In the rows, zero is written as 128.
Y: rows in a few groups, each row roughly a mix of its group's directions:
Y (90 x 11):
[[135 172 153 136 112 144 108  58 150 129 134]
 [150 132 102 152 110  83 120  78  95 155 109]
 [170 130 107 116 119  97  92  73  96 137 138]
 [114 137 120 126 142  70 158 103  75 133 155]
 [156 130 131 103 156 121  79 109 137 190 131]
 [117 143 127 145 203 128 143 172 132 116 147]
 [110 149 103 122  97  87 105  98 118 141 184]
 [119 131 130 110 186 169 129 115 162 103  89]
 [132 153 148  79 158 166 119 140 154 137  81]
 [118 140 142 120 200  96 141  87 131 146 117]
 [121  94 125 136 107 164 132  87 158  84 165]
 [109 145 150 124 181 155 150 115 167  99  93]
 [131 107 144 128 101 169 164 138 162 119  72]
 [141 134 154 129 107 176 103 150 183 150 102]
 [170 138 120 102 130 149  87  74 139 127  95]
 [140  72 133 124  97 126 162 128 107  73 128]
 [146 178 143 125 104 133 106 101 130  73 160]
 [ 99 123 117 153 194 113 164 157 107 116 131]
 [146 122 145 106 127  65 132 162  91 163 132]
 [ 90 142 156 137 169 120 183 129 120  95 150]
 [112 125 102 131  85  92 123  96 110 113 185]
 [137 136 115 131 138  69 129  82  83 120 158]
 [137 133 134 102  71 164  87  98 143 121 156]
 [121 141 148 126 152 168  90 132 183 149  93]
 [109 126 134 135 107 157 116  91 178 117 183]
 [139 112 125 120  63 176 111  98 146 125 107]
 [108 113 151 135 163 144 149 146 169 172  84]
 [147  84  90 130  76 155 119 135 122 135  90]
 [143  90 156 152 111 174 136 144 177 100 128]
 [160 102  93 119 168 136 115 125  92 116  76]
 [101 109 141 152 156 159 155 156 174 112  91]
 [111 176 123 101 148 154  90 103 166 159 137]
 [102 115 130 135 189  79 148 128 111 158 148]
 [164 118 114 127 166 117 114 162  99 149  72]
 [130 167 145 120 121 111  77  73 134 150 153]
 [100 108 152  97 117 184 114 160 167 115 126]
 [140 139 127 131 177  67 150 167 108 139 136]
 [119 168 161  76 126 151 116 142 173 147 116]
 [115 141 137 125  97  97 101  57 108 149 136]
 [116 125 112 132  78 104 149 155  78 120 169]
 [104 105 138 106  76 138 159 119 103  89 164]
 [111 132 118 127  98 175 114  95 175  91 150]
 [129 119 143 129 167  82 162 136  74 156 125]
 [157 118 116 104 129 182  82 120 159 128  93]
 [118 155 181 119 131 146 129 148 183 163 142]
 [150 101 130 148 149 151 150 159 112 104  65]
 [141  97 115 149  61 128 112 136 149  92 153]
 [117 106 121 143 100  81 150 108  92 117 180]
 [143 148 155 132  95  88 130 110 116 194 133]
 [168 136 106 103 120 107  90  74  95 140 135]
 [138 133 138 124 114 188  92 156 176 106 121]
 [180 141 104 135 132  68 135 142  96 140 148]
 [ 97 132 136 146 203 136 141 162 143 127 112]
 [ 97 114 113 144 161  85 170 127  92 101 151]
 [133 137 141 136 164  99 194 165 117 104 138]
 [138 138 100 106 144  94 123  83  75 102 153]
 [138 124 123 115 117 195 110 138 166 103  88]
 [148 132  97 136 152  72 127 148  83 134 164]
 [113 143  96 105 127 163  93  73 156 112 150]
 [135 165 144 147 189 139 108 130 169 149 104]
 [138 131 152  90 163 117 154 158  98 139  74]
 [123 132 136 125 110 191 119 124 185  95 114]
 [114 141 117 139 172  74 138 130  86 128 167]
 [152 120 130 105  65 162  90 111 154 137 118]
 [150 120 137 147 120 104 142 191 102 132  78]
 [ 97 122 141 116 184 161 142 163 164 142 108]
 [133 141 126 117 132  71 134  98  81 165 157]
 [ 95 103 128 148 167 155 166 161 140 118  85]
 [103 173 163 141 185 107 140 103 134 125 148]
 [141 101 107 152 128  66 137  90  90 143 131]
 [149 146 151 112 142  95 106 172 131 188 119]
 [131 131 117 131 127  55 133 106  80 146 145]
 [129  79  93 114 126 140 121 197 117 128 124]
 [124  96 122 124 184 161 112 141 169 143  91]
 [179 128 118 128  74 129  85  91 125 134 118]
 [170 147 132 112  87 165  77 110 150 125 118]
 [122 143 142 146 133 180 110  94 175 136  87]
 [105 133 109 105  83 139 117  84 146  92 170]
 [120 148 158 113 133  88 120 132 137 184 177]
 [127  88 115 139  91 114 161 124  93  72 131]
 [153 116 121 143  62 114 105 176 144 113 122]
 [152 121  97 109 135 175  79 117 160 113  98]
 [119 159 156 122 136 143 102 126 184 172 159]
 [118 148 135 148 179  75 170 129 102 126 136]
 [161 139 102 114  96 122 113  76  92  90 128]
 [155 125 130 105  76 150  75 112 155 152 115]
 [110 155 131  75 142 157 106  85 163 137 148]
 [104 131 144 126 119 184 152 168 165 113  94]
 [149  70  80 139  98 148 109 137 119 109 105]
 [109 112 138 124 164 148 171 190 139 101 128]]
which group is each row in? (one row of each group first):
[115 125 150 138  79 155 127 123 184 106 166] -> (116)
[108 122 114 143 163  82 166 102  93  93 141] -> (25)
[110 130 124 131 149 193  79 133 167 131 123] -> (77)

[106 134 140 125 132 180 159 142 162  95  82] -> (25)
[103 101 141 150 155 158 145 167 176 134  94] -> (25)
[113 166 142 101 146 123 100 108 159 177 166] -> (116)
[161 134 118 127  87 168  99 104 143  80 107] -> (25)
[161  93  85 117 103 136 113  92 103 124  86] -> (25)
[143 100  92  76 127 135 115  96 102  86 111] -> (116)
[ 87 105 110 132 153 145 155 181 122  89 146] -> (25)
[143 128 147 157  59 150 113 158 161 135 125] -> (25)
[ 98 135 158 146 109 154 150 191 163 137 135] -> (25)
